1.234	6.093	4.781	1.669	-0.662
1.907	-0.231	-2.960	0.285	0.960
3.060	-2.348	1.239	1.882	0.219
=>
1.234	6.093
1.907	-0.231
3.060	-2.348

1.735	-2.320
-5.045	0.525
4.881	-1.103
-2.309	2.993
=>
1.735	-2.320
-5.045	0.525
4.881	-1.103

3.061	-2.414	0.000	3.153	3.379
3.375	-3.003	1.250	1.904	3.698
-0.163	0.491	0.329	-1.544	1.414
1.656	-2.237	6.200	0.000	3.026
=>
3.061	-2.414
3.375	-3.003
-0.163	0.491

0.609	-2.280	-2.397	0.047
2.710	-1.464	-2.044	-6.832
2.228	-3.729	-3.923	-0.534
=>
0.609	-2.280
2.710	-1.464
2.228	-3.729

-3.107	0.793	0.942
-3.760	0.893	0.578
-5.190	1.932	1.905
=>
-3.107	0.793
-3.760	0.893
-5.190	1.932

0.620	-6.488	6.229
2.131	-6.825	5.223
-1.883	-4.614	6.216
-0.897	-1.609	1.144
2.144	-3.245	0.330
=>
0.620	-6.488
2.131	-6.825
-1.883	-4.614

-2.955	-2.400	2.902
-0.114	-0.268	-1.928
2.546	3.007	-6.894
=>
-2.955	-2.400
-0.114	-0.268
2.546	3.007

3.679	-2.350	-2.635
3.286	4.341	4.344
-0.058	-5.815	-5.385
2.369	5.518	5.391
=>
3.679	-2.350
3.286	4.341
-0.058	-5.815

1.176	-0.953	-1.606	5.836
-2.712	-3.291	3.791	-3.839
2.592	3.304	-3.623	3.273
-1.386	0.802	2.223	-6.215
=>
1.176	-0.953
-2.712	-3.291
2.592	3.304
---
-2.988	4.624	3.484	-3.173
4.230	-2.924	3.580	-3.174
-3.471	0.319	-2.344	4.861
2.347	2.902	-3.343	-1.584
-2.150	-3.305	3.583	1.290
=>
-2.988	-2.924	-2.344	-1.584

-1.487	0.539
-5.647	0.187
=>
-1.487	0.187

1.375	-5.613
-2.579	5.905
1.425	-5.386
2.304	4.243
-0.125	-5.201
=>
1.375	5.905

-6.527	6.321	-2.604
0.478	-0.369	1.590
0.610	-0.289	2.409
-0.260	0.163	-0.283
-0.393	0.746	2.908
=>
-6.527	-0.369	2.409

5.468	2.148	1.036
5.215	3.674	-5.514
4.214	0.854	6.340
-1.671	3.737	-0.533
=>
5.468	3.674	6.340

-0.804	-0.196	-0.002	-5.402	-0.727
-0.685	-0.194	-0.313	-4.665	-0.749
0.243	0.766	0.294	1.070	-0.519
0.434	0.635	0.048	2.255	-0.604
-0.549	-0.244	-0.590	-3.827	-0.649
=>
-0.804	-0.194	0.294	2.255	-0.649

3.725	-4.739	5.968	-6.811
-2.315	-3.148	4.385	-0.209
=>
3.725	-3.148
